In the data rows, the value 128 means zero.
Here are some numbered points:
[146 123 135 124 164 124 124 132 138 140 117 127 118 129 130 134 144 131
  96 146 143 122 114 106] 0
[ 56  40 205 126 220 148  35  37 156 189  86 158 113 203 222  92 187 136
 111 138 117 201  50 117] 1
[ 46  49 204 125 219 150  28  36 157 188  94 158 110 213 222  90 186 134
 115 137 115 210  51 125] 2
[159 117  99 143 161 112 119  91 119 154 101 120 105 136 177 112 113 154
 132 158 110 124  96 106] 3
[183 128  89 143 161 115 135 111 120 145  97 125 106 122 164 122 104 151
 118 159 129  99  98  95] 4
[161 168  83 144  83 121 175 156 103 100 140 114 136  99 102 131  90 128
 153 124 120  94 162 140] 5
[132 137 125 122 107 126 142 145 126 114 136 127 132 115 106 139 126 124
 130 127 131 122 140 128] 6
[ 90  86 162 128 179 134  68  66 136 164  97 142 120 178 197  99 145 143
 134 143 112 170  82 124] 7
[155 114 123 128 167 116 123 127 139 148 114 126 110 128 135 136 135 137
  92 149 143 115 102 101] 8
[171 126  91 141 159 117 133 105 121 142 101 112 106 131 173 115 108 151
 129 161 123 105 103 100] 9
[134 119 135 127 151 131 117 130 132 135 122 130 113 136 132 132 142 132
 108 141 135 127 117 115] 10
[ 50  48 208 116 215 150  34  43 157 188  89 152 114 213 216  93 191 133
 107 137 117 206  52 121] 11
[136 137 119 131 113 127 137 144 132 119 140 123 124 117 112 137 122 125
 123 119 133 113 138 132] 12
[113  96 141 136 167 128  91  73 123 160 107 136 114 161 188  99 130 136
 138 140 115 157  94 121] 13
[129 150 124 124  82 131 140 156 126 101 148 128 148 112  95 137 119 113
 146 103 133 119 163 154] 14
[  0  22 255 106 225 160   0  20 172 204  97 174 125 241 227  83 214 124
 105 120 113 249  42 143] 15
[153 166  88 134  86 123 166 151 109  98 144 117 136  95 103 129  89 125
 150 132 121 103 162 136] 16
[177 128  97 140 157 112 130 109 122 145 100 125 105 126 156 124 111 147
 123 157 126 104 105 106] 17
[  0  27 255 105 195 176   0  12 163 188 104 181 147 251 211  70 228 110
 142  87 107 255  66 178] 18
[125 141 125 125 111 132 144 147 127 110 139 123 140 118 105 132 127 120
 129 124 131 126 149 131] 19
[136 143 118 119 111 133 139 146 124 119 137 125 132 108 105 138 124 125
 129 124 128 110 141 135] 20
[144 124 102 145 151 123 113  90 114 149 104 121 117 139 175 106 108 141
 141 150 114 130  99 119] 21
[160 167  81 137  87 117 166 156 104 106 144 120 136  97 100 137  91 130
 153 125 127 100 158 132] 22
[156 153  96 132 101 122 159 151 115 110 137 123 135 108 114 134 108 133
 138 125 126 104 149 134] 23
[163 120  95 150 161 121 124  97 114 150  98 124 105 133 179 110 105 151
 125 156 119 116  96 103] 24
[130 172 108 130  59 128 170 169 112  87 162 119 148  98  84 141  99 116
 167 106 126 116 180 156] 25
[162 114 107 138 167 113 126 103 126 151 102 121 105 135 172 118 123 152
 112 159 133 118  95 103] 26
[167 119 101 145 161 120 120  97 123 155 101 127 101 137 173 117 110 152
 124 164 125 118  93 103] 27
[ 13  20 251 113 246 159   0  18 170 207  84 169 110 234 233  83 216 130
  98 124 118 235  38 119] 28
[145 179  89 136  50 122 178 172 103  92 149 117 151  88  79 136  85 119
 176 111 122  97 180 158] 29
[156 162  88 135  83 117 164 151 110 103 136 115 134  99 106 129  92 127
 152 128 123 100 154 131] 30
[145 159 101 130  84 124 161 164 117 106 150 113 143  99  88 135 104 117
 147 116 129 103 165 144] 31
[146 177  92 134  55 127 175 161 108  92 152 113 143  90  85 134  89 123
 164 114 122 104 183 156] 32
[202 186  78 121  70 112 204 212 114  80 161 109 131  62  41 171 100 111
 112 123 151  58 176 124] 33
[137 168 104 127  72 120 165 153 108  98 146 121 145  96  88 132 105 117
 157 110 124 110 169 148] 34
[123 138 130 124 111 127 140 145 126 119 141 135 133 119 105 132 131 120
 128 121 130 125 138 136] 35
[161 117 114 142 165 117 123 112 129 145 109 127 104 134 162 130 127 148
 113 159 127 115  91  96] 36
[ 60  54 202 124 215 146  35  38 154 193  92 154 108 205 213  94 176 138
 109 140 118 202  55 120] 37
[ 82  73 176 137 186 139  56  58 133 170  95 140 119 189 207  95 158 138
 124 140 112 181  73 121] 38
[ 43  40 223 123 233 149  16  29 163 199  88 157 111 224 228  91 204 131
 100 134 120 218  46 118] 39
[  0  21 255 100 184 180   0  15 174 195 118 172 151 255 208  70 231 107
 149  74 102 255  72 182] 40
[125 132 140 125 124 129 125 140 131 127 140 129 133 125 116 130 133 127
 120 120 134 132 131 130] 41
[118 182 112 122  36 132 177 183 102  74 168 112 157  88  58 144 102 113
 165  94 122 105 198 166] 42
[150 114 114 136 171 121 110  97 120 153 102 129 108 141 177 116 125 146
 126 155 117 135  91 106] 43
[ 75  75 176 126 195 140  64  53 144 176  93 146 117 183 203  98 162 137
 121 136 119 177  77 124] 44
[108  95 139 134 164 132  89  77 123 159 100 140 120 165 181 102 132 140
 138 135 119 151  93 124] 45
[126 156 116 125  68 128 155 155 114  97 154 121 150 106  85 132 107 117
 148 106 126 112 171 155] 46
[ 52  52 207 123 214 148  41  41 151 190  95 158 108 207 215  95 183 133
 110 135 119 203  62 124] 47
[155 167  85 137  79 124 165 150 102 103 139 112 135 102  97 132  89 132
 161 124 122 100 155 144] 48
[127 163 112 121  69 128 159 161 116  97 154 121 143 100  86 137 108 112
 151 108 126 113 170 155] 49
[177 124  94 148 156 111 130 109 117 152  95 116 106 126 167 121 104 151
 124 166 122 107  98  97] 50
[147 112 133 122 167 118 120 129 137 138 122 129 112 132 132 136 139 127
  95 146 138 120 108 104] 51
[134 183  92 131  43 121 184 171 100  85 167 115 155  81  66 133  85 115
 174 103 119 105 186 161] 52
[167 122 101 142 156 113 129 120 120 139 110 120 111 125 155 132 113 142
 115 155 125 105 109 102] 53
[146 184  81 132  41 130 188 177 103  81 164 108 151  79  61 137  82 113
 174  99 117  98 191 158] 54
[133 170  92 130  61 130 169 167 105  92 154 113 150  89  82 141 101 122
 161 106 122 104 182 151] 55
[160 110 110 140 164 117 115 100 126 150  97 124 108 136 171 116 119 145
 117 161 127 123  94 101] 56
[167 121  98 148 162 112 130  99 115 149  95 123 105 138 173 110 103 151
 131 161 119 117  97 100] 57
[151 150 131 108 107 119 165 206 143 104 157 124 140  87  53 170 146 108
  79 118 166  95 160 116] 58
[ 78  71 186 127 200 138  52  46 140 178  94 148 115 190 203  90 158 141
 123 141 113 188  65 121] 59
[152 154  92 136  99 121 160 149 113 112 133 114 131 103 105 127 103 127
 146 132 129 103 151 133] 60
[128 120 139 122 142 129 119 132 140 130 126 128 127 139 130 138 145 122
 111 132 138 131 122 121] 61
[153 191  80 130  28 124 198 193  98  75 170 113 155  68  52 147  80 111
 168  99 122  89 203 157] 62
[  0  20 255 113 214 166   1  14 168 196 104 169 125 242 225  76 214 126
 126 107 109 255  53 149] 63
[118 125 137 123 121 136 132 144 133 128 140 132 131 120 112 134 137 122
 126 123 133 132 140 126] 64
[151 189  85 134  39 121 184 173  93  79 163 107 151  82  75 139  72 119
 177 104 120  93 187 158] 65
[ 88 101 209  84 148 141 116 190 187 114 158 148 141 126  57 185 215  88
  45 103 179 142 132 121] 66
[ 76  65 183 132 204 140  51  42 144 185  95 153 110 196 209  94 162 147
 127 144 121 190  63 120] 67
[127 124 134 117 142 131 121 128 145 132 125 132 127 129 125 135 139 122
 110 131 136 129 122 119] 68
[182 121  96 142 168 113 126 105 121 153 100 125  98 133 171 119 115 154
 122 165 128 112  91  91] 69
[164 119 104 146 168 116 125  94 123 150  95 125 103 138 183 113 110 149
 129 160 122 117  96 101] 70
[103  91 152 135 169 137  84  70 130 162 105 140 119 161 188 100 136 141
 130 138 111 160  93 128] 71
[160 186  86 120  55 122 193 203 116  75 170 111 148  72  49 155  98 110
 132 109 141  88 188 146] 72
[178 124 102 136 165 110 130 120 133 144  99 126 108 128 156 130 120 139
 103 158 135 109 103 100] 73
[121 144 128 129  96 131 144 152 124 105 142 128 142 115  98 140 123 122
 136 110 130 127 154 143] 74
[142 128 120 128 135 123 133 134 134 127 129 126 127 121 123 141 130 125
 114 132 133 118 138 122] 75
[161 120 103 145 161 114 118 100 118 144  93 122 109 135 171 118 112 156
 132 157 116 119 101 103] 76
[129 110 127 138 167 127 105  84 121 150 105 124 115 151 175 108 126 142
 138 150 118 142  93 110] 77
[151 186  80 135  49 122 181 169 100  85 157 111 149  84  75 138  80 128
 172 107 117 101 189 158] 78
[ 33  23 235 115 238 153   8  27 170 203  87 160 112 228 229  84 210 137
  93 133 121 217  38 116] 79
[ 54  55 202 120 206 138  31  48 144 183  92 153 112 199 213  97 182 137
 112 134 115 199  60 130] 80
[145 112 107 142 158 126 115  89 119 154  96 128 116 146 181 107 112 149
 137 152 109 136  97 115] 81
[178 126  90 141 163 112 127 109 116 140  96 118 107 128 173 126 107 151
 121 166 125  99  96  99] 82
[148 115 125 124 159 123 129 140 133 137 122 128 117 132 129 138 144 127
  94 147 137 120 110 101] 83
[138 170 103 130  73 127 170 155 111  99 147 120 147 101  91 137  96 121
 154 111 123 104 172 150] 84
[126 165 106 127  62 128 168 163 111  96 160 116 147  97  84 137 102 119
 159 102 121 113 171 150] 85
[163 112 111 142 170 117 118 106 128 153  99 122 111 138 170 124 120 141
 116 157 122 121  92 101] 86
[149 114 108 142 169 119 116  89 116 155  96 128 107 142 183 114 113 151
 134 155 112 129 101 106] 87
[150 190  82 129  40 128 188 185 104  82 168 112 152  74  59 140  84 124
 166 103 126  96 194 164] 88
[127 122 139 122 137 129 130 141 136 126 132 130 126 130 119 139 142 120
 115 123 134 126 124 119] 89
[188 169  84 118  90 113 193 216 131  86 158 109 132  60  47 174 120 121
  96 129 164  66 177 111] 90
[160 193  87 125  43 123 194 200 111  73 164 113 149  71  45 149  91 110
 142 109 134  80 189 148] 91
[148 183  79 134  47 125 185 172  98  82 154 109 152  81  73 127  87 117
 170 112 117  95 185 156] 92
[151 186  81 136  46 127 179 172  99  81 155 115 152  87  78 137  75 124
 171 110 119  98 182 155] 93
[213 196  63 129  68 108 214 226 120  78 160 104 136  52  38 178  93 113
 116 129 149  48 184 117] 94
[124 128 133 117 128 133 128 137 135 121 140 125 137 123 113 132 134 125
 117 120 131 127 137 125] 95
[137 186  94 125  32 129 193 193 108  68 175 113 159  77  40 155  92 110
 165  95 127  94 204 168] 96
[162 164 107 112  89 122 177 203 133  88 163 116 135  76  42 164 131 111
 104 114 152  83 170 130] 97
[106  95 140 131 164 131  88  70 126 163 100 137 120 166 190  94 136 142
 132 139 111 156  89 123] 98
[132 171 104 129  59 132 170 168 107  91 156 115 148 100  75 140  94 118
 160 105 123 113 182 152] 99
[125 170 115 125  59 130 159 167 115  89 160 118 151  95  77 133 104 116
 159  99 130 114 180 158] 100
[ 56  55 194 122 211 144  43  48 152 185 100 150 117 195 212  95 180 136
 115 141 117 193  72 122] 101
[ 75  72 175 128 186 138  62  51 139 175  95 145 114 184 206  92 153 146
 137 137 112 182  75 125] 102
[174 119 101 133 173 118 124 117 137 147 104 116 105 127 153 134 125 143
 102 157 136 103 101  95] 103
[164 165  83 136  86 115 169 151 106 103 139 118 136  95 105 131  87 133
 151 123 124  93 156 126] 104
[159 118 107 138 166 113 123 100 123 149 104 131 106 138 167 117 110 143
 122 156 121 123 106 104] 105
[129 158 105 130  80 126 163 149 112 105 144 120 143 106  98 135 115 115
 151 114 125 116 160 146] 106
[149 186  86 135  44 121 185 172  97  80 162 110 153  79  76 132  76 121
 177 107 125  93 194 156] 107
[130 188 100 125  24 130 190 187 102  70 170 114 159  75  48 142  95 113
 168  87 124 106 200 171] 108
[146 121 124 125 148 124 128 127 133 137 117 128 120 131 133 137 133 135
 104 137 134 119 117 118] 109
[123 147 128 126  89 134 148 153 121 104 151 129 142 113  93 133 124 121
 139 111 128 123 155 144] 110
[131 180  97 130  47 131 175 169 104  84 164 117 153  90  69 138  93 116
 162 103 125 107 185 158] 111
[138 114 133 125 153 126 121 133 145 138 124 130 118 132 127 140 140 132
  98 137 132 125 112 110] 112
[ 95  89 157 135 166 131  84  67 133 161 100 137 112 171 190  92 143 145
 136 135 110 170  89 123] 113
[ 14  23 244 115 243 161   2  17 169 210  85 165 112 233 233  81 210 130
 106 133 119 234  38 124] 114
Which five points above are nearest to each new point by angle? Their numbers follow each, nearest first.
[142 117 130 125 148 125 131 142 140 137 130 129 115 124 129 139 139 130
 105 134 133 121 120 109] -> 83 112 51 0 8
[144 129 125 127 142 129 133 137 137 130 125 129 119 124 125 136 138 126
 108 135 139 116 125 116] -> 83 0 109 75 8
[142 161 122 109  80 134 168 196 134  89 160 125 147  86  47 165 132 104
 115 102 149 100 175 140] -> 97 6 72 19 20
[  0  26 255 100 151 201   0  11 165 178 138 186 168 255 198  65 238  95
 167  45  97 255  96 214] -> 40 18 63 15 114
[122 127 135 120 122 131 123 138 133 126 135 129 131 125 116 129 137 120
 122 128 137 128 134 130] -> 64 66 41 95 58
[157 162 118 113  89 126 168 208 136  91 159 123 136  85  49 166 142 113
  97 113 151  87 171 128] -> 97 58 90 33 6
[129 121 132 124 137 126 124 130 137 130 132 135 132 129 129 131 140 128
 121 128 136 129 123 125] -> 61 68 112 89 66
[142 137 117 130 117 122 146 149 128 119 128 120 132 116 116 131 124 123
 120 133 131 112 139 128] -> 94 33 90 97 72
[141 114 119 140 158 119 111  86 127 155  99 118 111 146 176 112 116 144
 135 155 117 137  94 117] -> 81 87 77 43 21
[126 120 138 121 134 132 122 132 135 125 129 131 127 133 123 131 138 122
 114 131 137 128 128 118] -> 61 68 89 66 112
[142 124 132 128 136 123 130 140 134 132 130 129 123 127 125 136 136 127
 107 132 143 113 119 113] -> 83 0 112 51 8
[168 119  96 145 163 115 125 100 118 151  96 121 109 134 177 110 105 147
 134 161 124 114  99  99] -> 57 24 70 76 27
[164 117 104 136 162 123 134 126 138 148 108 123 109 125 151 136 130 134
 101 159 139 109 106  98] -> 103 73 8 36 53
[148 114 128 125 161 124 117 129 138 144 115 127 113 137 130 145 142 128
  92 145 138 117 104 109] -> 51 8 112 109 0
[181 130  96 146 160 115 139 116 124 145  99 125 105 124 163 125 109 149
 117 164 125 104 102  94] -> 4 17 50 53 82
[162 182  85 121  55 116 196 204 117  81 169 109 152  71  52 160  98 109
 140 107 136  82 186 142] -> 72 91 31 62 96
[ 86  97 209  84 152 143 111 186 193 117 161 147 137 133  59 168 218  86
  43  96 176 143 131 122] -> 66 89 41 95 61
[142 118 138 122 166 122 118 127 144 142 121 126 115 130 139 141 142 131
  95 142 139 121 108 109] -> 51 0 112 8 10
[  0  22 255  96 150 190   0  15 162 174 132 186 171 255 193  61 237  95
 168  46  96 255  89 215] -> 40 18 63 15 114
[135 124 129 124 143 129 125 137 135 136 127 128 121 126 121 139 144 125
 103 137 136 124 125 112] -> 83 112 0 51 68
[120 121 139 121 126 128 126 141 134 123 134 126 132 120 118 131 137 123
 118 120 136 129 129 130] -> 66 41 95 64 89
[234 213  39 133  45 103 236 230 104  65 163  94 136  34  36 174  67 115
 126 130 152  34 203 119] -> 94 33 23 90 72
[101 104 202  86 142 138 115 191 179 119 165 138 136 126  58 180 202  86
  50 101 177 140 133 118] -> 66 89 41 95 64
[  0  23 255 101 141 202   0   9 163 178 137 190 171 255 194  59 233  96
 176  45  92 255 104 220] -> 40 18 63 15 114
[226 200  39 131  52 106 228 225 107  69 160  99 139  37  27 177  70 117
 124 135 149  36 195 120] -> 94 33 90 23 72
[144 152 122 111  92 128 169 200 138  91 163 119 141  90  49 168 138 103
 102 108 159  92 178 133] -> 97 58 90 6 72
[126 123 136 123 126 133 132 136 136 127 137 127 130 125 120 138 140 120
 115 122 132 126 130 128] -> 66 89 95 64 41
[155 119 128 130 166 124 120 131 139 143 115 127 110 132 135 135 142 131
  95 151 142 114 109 108] -> 8 0 51 109 83
[173 128  91 141 158 113 136 116 123 145 107 120 102 126 155 116 105 151
 116 160 129 106 106  98] -> 4 17 50 53 82
[134 127 128 126 142 130 128 123 135 135 121 128 123 131 130 132 139 126
 117 131 133 129 124 116] -> 0 51 112 10 83
[140 137 152 101 124 130 149 197 159 108 159 128 133 105  51 178 167 103
  71 111 162 104 151 116] -> 58 95 66 97 89
[146 120 128 123 148 122 121 136 137 134 123 127 118 125 125 141 139 126
 105 141 137 111 117 115] -> 83 51 0 8 109
[151 124 115 133 149 119 129 125 128 138 118 121 116 130 140 135 122 136
 111 144 134 110 115 109] -> 103 73 53 36 4
[  0  17 255  89 144 212   0   5 168 171 140 190 185 255 193  57 251  88
 178  28  92 255  95 225] -> 40 18 63 15 114
[  0  19 255  94 148 199   0   9 169 176 134 192 168 255 193  56 244  96
 168  42  99 255  93 217] -> 40 18 63 15 114
[123 118 128 139 156 125 104  83 115 147 103 130 119 151 178 104 112 146
 144 144 108 146 102 124] -> 77 13 81 98 45
[123 126 138 125 134 132 121 127 135 129 131 132 121 133 129 129 140 125
 120 129 139 125 122 128] -> 61 68 10 66 89
[122 132 134 124 118 131 135 146 132 123 136 133 134 126 109 138 136 118
 121 127 137 128 141 132] -> 64 35 58 19 41
[144 113 137 123 161 124 120 130 136 135 119 134 119 133 136 138 147 127
  97 143 135 119 103 108] -> 51 0 112 83 10
[134 111 119 148 164 125 110  80 123 155  99 124 114 153 180 101 117 148
 138 152 120 142 102 113] -> 77 81 87 21 43
[168 163 108 118 101 120 182 211 142  90 160 114 133  80  40 174 134 110
  90 120 165  80 171 113] -> 97 90 58 33 94
[100 105 201  87 142 145 111 188 183 113 160 144 139 127  62 178 211  89
  50  98 176 144 136 127] -> 66 89 41 95 64
[151 128 120 129 139 118 135 140 132 124 128 128 126 122 126 135 132 126
 115 136 136 114 126 111] -> 75 83 109 8 73
[154 119 127 125 165 122 126 129 140 137 115 130 109 132 132 135 143 135
 100 151 140 118 102 107] -> 8 51 0 109 83
[131 111 125 141 164 123 109  83 124 157  99 133 110 150 182 102 117 150
 136 150 116 145  94 113] -> 77 81 87 43 13
[140 136 121 126 124 129 136 142 128 121 134 122 129 121 120 138 121 124
 115 130 136 121 133 122] -> 90 33 94 97 58
[140 123 134 123 148 126 123 134 139 131 125 125 123 125 125 136 137 126
 111 135 140 121 122 113] -> 0 51 83 112 8
[127 123 137 122 140 128 124 133 135 130 132 129 126 129 123 138 138 120
 115 129 135 125 125 124] -> 89 61 68 66 112
[144 125 127 127 142 125 129 135 135 134 124 130 122 124 123 135 139 130
 108 133 134 114 119 113] -> 83 0 109 8 112
[157 120 117 127 150 121 127 123 131 137 116 124 115 135 138 132 126 134
 107 152 134 117 111 104] -> 103 73 8 36 109
[169 122 104 142 166 117 127 111 126 142 105 126 109 133 164 122 126 147
 118 160 127 112 101  99] -> 69 36 26 82 86
[170 182  89 120  58 120 189 201 118  85 165 114 142  70  43 161 100 119
 127 115 142  81 180 137] -> 72 91 33 94 20
[127 124 140 124 138 130 125 138 133 130 133 127 128 130 124 134 141 125
 110 127 133 127 124 118] -> 89 61 66 68 112
[124 157 131 113  78 133 159 190 132  87 159 129 154  94  42 157 132 105
 115 100 147 109 171 144] -> 35 19 6 74 97
[131 134 132 117 114 131 133 141 132 123 141 131 132 125 113 137 132 120
 122 120 132 126 141 133] -> 35 58 19 6 110
[157 113 128 132 165 119 117 124 140 141 114 132 115 132 133 139 138 134
  94 151 139 115 105 100] -> 8 51 109 0 83
[137 124 126 125 143 124 122 123 135 131 120 130 121 129 131 134 130 131
 114 139 132 128 118 117] -> 8 51 109 0 112
[170 123 100 141 163 115 128 104 123 143 107 122 105 130 169 123 114 147
 114 163 125 111 100 100] -> 69 82 50 9 27
[179 130  93 140 160 111 135 112 121 141 104 123 110 125 164 124 102 151
 122 159 120 102 104  95] -> 4 82 17 50 53
[149 118 106 145 163 122 116  86 113 153 102 127 105 145 180 113 110 151
 137 159 113 132  98 107] -> 87 81 3 21 43
[135 117 132 130 147 127 125 127 139 133 125 130 122 142 132 129 138 129
 104 133 135 127 114 116] -> 112 10 51 0 83
[154 116 122 127 159 121 126 127 134 137 117 130 117 130 138 129 138 131
 102 148 134 114 114 109] -> 8 109 51 83 0
[118 128 165  98 126 132 142 199 168 106 165 134 138 108  52 176 178  88
  61 106 172 117 155 126] -> 66 58 95 89 41
[159 116 107 142 158 116 122 101 125 145 103 125 107 129 175 119 110 145
 129 156 118 122  96 106] -> 70 27 3 24 76
[  0   0 255  84 160 214   0   0 179 178 146 199 181 255 197  55 255  75
 174  15  94 255  85 241] -> 40 18 63 15 28
[151 146 133 105 116 131 160 201 152 104 155 128 140  92  49 170 155 102
  79 118 166  94 155 125] -> 58 97 90 95 33
[130 116 130 125 147 124 125 131 135 136 126 130 121 132 128 131 136 129
 112 138 138 124 120 123] -> 51 112 0 10 83
[225 204  44 122  53 110 225 235 108  67 163 102 138  40  27 175  73 121
 124 131 143  37 192 119] -> 94 33 90 72 23
[120 127 140 126 130 130 126 131 134 118 130 131 131 127 120 138 143 124
 121 123 133 127 132 130] -> 66 89 95 41 64
[155 151 125 104 108 126 161 200 145  93 159 122 139  88  52 176 148 106
  84 118 160  92 161 121] -> 58 97 90 33 6
[142 133 116 128 132 128 132 142 125 126 125 129 127 117 120 134 123 131
 119 134 135 114 135 124] -> 90 75 94 33 97
[214 195  63 124  77 110 211 221 123  78 158 105 136  52  42 173  93 115
 107 125 154  49 179 114] -> 94 33 90 97 72
[127 108 125 146 160 121 104  75 123 153 101 136 117 152 187 104 120 144
 143 147 113 146  99 118] -> 77 13 81 98 45
[153 116 131 129 163 123 126 132 144 143 118 131 112 133 137 142 141 134
  96 149 143 114 106  98] -> 8 51 0 83 109
[174 128  99 135 166 109 134 114 120 143 106 124 103 132 166 120 114 144
 116 161 127 111  99  96] -> 69 82 4 17 53
[104 117 186  89 135 136 125 196 178 111 163 134 139 123  52 176 192  92
  53 101 173 128 147 126] -> 66 89 95 41 64
[226 205  50 132  56 107 222 226 110  65 160 100 127  38  31 174  78 117
 124 130 149  38 194 120] -> 94 33 90 72 23
[156 154  83 128  93 121 163 148 110 112 138 107 134  98 106 130  99 126
 143 133 125  98 155 134] -> 60 30 104 22 5
[159 165 112 113  81 126 174 202 136  92 164 118 142  77  46 168 122 107
 108 107 149  86 177 130] -> 97 90 72 33 6
[  0  19 255  94 157 198   0  13 160 177 133 185 171 255 196  60 235  97
 170  53  95 255  94 217] -> 40 18 63 15 114
[133 120 135 123 147 130 125 131 144 136 125 131 127 133 121 135 148 120
 110 134 137 130 120 117] -> 68 61 112 0 10
[151 114 124 127 167 122 119 127 137 143 120 127 119 132 140 133 134 131
 104 149 136 114 108 107] -> 8 51 109 0 83
[213 197  62 124  65 111 214 225 124  74 157 103 137  54  39 176  95 119
 114 132 152  50 186 117] -> 94 33 90 72 97
[124 106 126 137 168 123  99  86 126 155 104 133 114 152 180 102 126 145
 131 152 120 142  92 110] -> 77 13 98 45 43
[120 132 137 115 118 128 135 140 132 124 135 131 138 124 110 132 132 126
 128 119 132 131 138 133] -> 35 64 41 74 95
[146 140 140 105 109 128 155 198 151 100 158 128 136  93  50 169 153 107
  80 112 163 103 155 117] -> 58 97 90 95 6
[117 130 135 123 133 130 130 137 133 130 127 131 130 130 124 134 137 126
 120 128 134 129 130 130] -> 66 89 61 64 68
[145 115 106 145 166 119 110  85 121 152  97 130 107 145 185 112 116 148
 133 159 116 133  99 113] -> 87 81 43 3 21
[113 144 139 111  88 130 149 178 140  97 156 125 149 106  68 151 143 105
 117  98 139 120 162 145] -> 35 19 74 110 6
[138 128 131 120 143 127 131 143 135 128 122 127 121 124 124 144 138 126
 106 138 132 115 123 116] -> 83 0 112 51 109
[146 119 119 127 146 119 132 127 138 140 122 128 120 130 138 134 137 136
 115 140 136 119 116 112] -> 8 109 103 73 83
[153 166 115 116  78 129 180 205 136  86 165 122 142  81  47 171 127 108
 109 106 148  89 179 130] -> 97 6 72 90 33
[145 125 119 124 140 128 136 134 140 129 131 124 124 126 125 140 131 128
 112 135 134 119 124 119] -> 75 83 109 8 0
[142 136 121 129 124 119 137 140 127 119 135 122 128 114 118 136 121 126
 119 129 135 120 132 120] -> 90 94 33 97 12
[127 100 130 144 168 126 103  83 127 155 102 127 115 153 179 108 127 147
 135 151 114 145  92 118] -> 77 13 98 45 81
[140 125 138 130 141 124 129 134 139 132 131 132 122 124 122 139 143 124
 112 129 138 121 120 117] -> 112 0 89 83 51
[156 154 122 109 100 126 167 200 147  96 160 125 135  88  50 174 140 107
  86 123 158  92 171 124] -> 58 97 90 33 6
[190 186  84 124  72 118 197 214 118  82 162 109 137  68  38 174 104 117
 110 122 151  67 177 124] -> 33 94 90 97 72
[153 119 118 128 166 119 123 125 139 144 114 124 104 132 143 136 133 139
 104 144 136 112 106 103] -> 8 103 109 73 51
[167 120 109 133 161 117 131 126 138 139 112 119 104 129 144 137 130 134
  99 148 142 116 103  96] -> 103 73 8 109 36
[137 147 134 110 105 129 157 201 147  96 161 125 137  98  54 176 158 105
  84 113 154 102 158 123] -> 58 97 90 6 95
[125 123 136 115 134 124 122 130 137 135 124 127 127 128 122 132 143 123
 118 132 135 128 122 127] -> 68 61 66 89 112
[133 130 133 124 132 127 133 135 139 123 134 130 131 123 117 135 135 123
 114 125 138 121 124 119] -> 89 58 66 95 68
[155 121 116 132 154 119 131 126 131 141 119 121 116 130 139 130 125 133
 106 148 133 113 109 105] -> 103 73 8 36 53
[ 93 105 199  91 142 145 115 188 181 119 163 143 141 125  54 174 212  86
  43 104 175 144 139 121] -> 66 89 41 95 64
[130 113 118 142 157 119 112  82 125 148 100 133 108 151 182 105 109 152
 138 149 113 133  99 114] -> 81 87 77 21 43
[139 141 141  99 107 127 149 201 158  99 158 128 134  96  47 176 165 104
  72 115 168 103 156 122] -> 58 97 95 90 64
[148 122 125 136 151 127 127 129 134 133 118 120 119 125 133 131 138 134
 110 140 137 115 113 109] -> 8 103 109 0 83
[168 120 103 137 161 121 124 112 125 148 101 126 107 134 162 125 118 147
 118 161 129 112 100  96] -> 69 36 26 27 82
[157 113 107 137 164 114 122  99 123 152  98 125 109 136 169 117 121 148
 123 157 124 123  98 105] -> 56 70 26 105 27
[117 104 139 142 163 127  98  77 132 156 105 135 109 152 183 106 128 144
 140 144 114 153  96 119] -> 13 98 45 71 77
[152 152 123 108 104 126 164 201 147 100 163 119 141  86  51 175 148 108
  87 118 163 101 163 125] -> 58 97 90 6 33
[124 128 139 124 126 128 127 133 131 123 132 131 130 127 109 134 144 126
 119 122 134 127 135 126] -> 66 95 41 64 89
[173 124  98 135 167 111 131 119 127 145 107 125 106 126 155 130 120 143
 114 159 134 107 102  98] -> 73 103 53 4 69
[160 150 125 105 105 128 172 209 148 101 165 119 142  88  42 176 147 106
  82 115 160  90 163 119] -> 58 97 90 33 6
[  0  21 255 112 225 162   0   6 170 199  94 175 123 246 223  87 223 126
 107 117 116 245  45 139] -> 15 63 28 114 79
[145 123 124 127 154 120 126 129 136 137 122 123 120 130 140 132 132 136
 109 142 134 123 112 110] -> 8 109 51 103 0
[  0  14 255  93 142 204   0  13 163 175 142 196 180 255 197  57 247  87
 186  31  91 255 103 229] -> 40 18 63 15 114
[223 204  46 132  48 104 229 234 112  73 163 103 144  40  33 170  81 120
 129 130 147  40 197 123] -> 94 33 90 72 23
[170 120  95 148 164 114 131  99 118 144  99 120 107 137 175 112 107 149
 124 164 121 110  99  98] -> 57 9 24 70 50
[  0  25 255 104 144 196   0  10 158 178 136 182 168 255 191  59 230  96
 171  46  87 255  96 223] -> 40 18 63 15 114
[131 130 159  97 122 133 146 198 162 103 166 133 135  99  55 174 171  96
  71 115 170 110 146 118] -> 58 66 95 89 64
[155 119 104 141 167 121 117 104 124 146 104 128 107 136 170 114 122 144
 116 159 121 120  96  98] -> 56 86 105 27 26
[125 121 137 128 137 134 122 133 133 131 130 132 130 133 125 135 140 125
 119 127 133 130 122 116] -> 61 89 68 66 112
[147 117 112 140 159 127 112  86 120 147 103 129 111 143 177 103 111 148
 141 157 112 130  97 113] -> 81 87 21 3 43
[221 204  51 125  60 106 222 225 106  68 158  98 139  43  36 179  82 117
 120 131 149  42 188 120] -> 94 33 90 72 23
[122 138 130 126 110 133 137 145 132 117 139 133 133 119 103 137 127 122
 125 118 131 123 138 133] -> 35 74 110 19 6
[159 151 130 107 111 129 164 204 149  96 161 125 133  91  50 177 150 102
  77 115 162  98 160 119] -> 58 97 90 33 12
[114 127 173  98 128 142 139 196 170 108 163 135 140 116  44 181 187  93
  52 106 168 119 145 121] -> 66 89 95 58 41
